[[-10 -15  33  -4  11]
 [ 22  -9 -24  43   4]
 [ 16   1 -15  18  -1]
 [ 37  -4  -8  38   5]
 [ 54  23  10   4  -5]
 [ 23  30 -14 -17 -15]
 [-27  12 -58  -7 -17]
 [  1 -34  18  38  20]
 [-37 -41  21  17  20]
 [-23 -14  41 -19  11]
 [-51 -23  -2  -6   7]
 [ 54   0  24  28   8]
 [  5  17  24 -33  -5]
 [ 27  -6  -7  33   5]
 [-33 -25 -11  16   8]
 [-33  -2 -56   7 -10]]
Rows and columns are numbered from 0.
The bottom entry of the column that holds the smallest entry is -56
The entry at row 0, column 0 -> -10
The entry at row 0, column 1? -15
The entry in the bottom-left corner? -33
The smallest entry? -58
The top-right entry is 11
The bottom-right entry is -10
The entry at row 0, column 2? 33
The entry just left of the smallest entry is 12
The entry directly above 0? -23
The entry at row 1, column 0? 22
The entry just left of 12? -27
The entry directly above the smallest entry? -14
The entry just right of -41 -> 21
The entry at row 1, column 2 is -24
The entry in row 2 and column 0 is 16

array([[  2, -13,  16,   9,   6,  22,   2, -12, -35,  -5,  -1,   7],
       [-44, -14,   0, -44, -18, -33,   3,   4,  36, -59,  29,  28],
       [ 10,  -2,  -4,  11,  -6,   7,   1,  -1, -16,  15,  14,   4],
       [ 32,  22,  -4,  28,  -8,  34, -20,   6,  -3,  58, -12,  -9],
       [  5,  25, -12,  -8,  20, -13,   6,  -7,  17,  23, -43, -21],
       [ 17,  -2,  38,  29,  36,  39,   0,  18,   6,   1, -25, -12],
       [ 10,  14, -60,  -9, -35, -44, -42,   3,  32,  31,  -5, -42],
       [-65,   7,  23, -35,  13, -11,  23,  -7,   1, -47, -17,  21],
       [ 52,  -6,  -3,  27,   8,  14, -32,  22,  23,  22, -17, -37]])
Read off the entry in the bottom-right corner.
Answer: -37
The third entry on the diagonal from the top-right corner is 15
Read off the entry just left of the largest entry.
Answer: -3
Read off the top-right entry.
Answer: 7
The first entry in reading order -> 2
The smallest entry in the first row: -35
The second entry, reading row by row -> -13
The last entry of the smallest entry's row is 21
Read off the third-last entry, reading row by row.
Answer: 22
The second entry on the main diagonal is -14
Read off the third smallest entry.
Answer: -59
The first entry of the largest entry's row: 32
Read off the entry directly below the largest entry.
Answer: 23
Read off the bottom-left entry.
Answer: 52
Read off the entry just left of 38.
Answer: -2
The entry just left of 21 -> -17
The entry directly below 31: -47
Read off the entry just left of -11.
Answer: 13
The maximum is 58
Read off the minimum.
Answer: -65
The second-last entry, reading row by row: -17
The 3rd entry on the main diagonal is -4
Read off the entry directly above -65.
Answer: 10
The 3rd largest entry: 39
Read off the fifth entry in reading order.
Answer: 6
Read off the last entry in the row that holds the largest entry.
Answer: -9
Read off the entry just left of 15.
Answer: -16
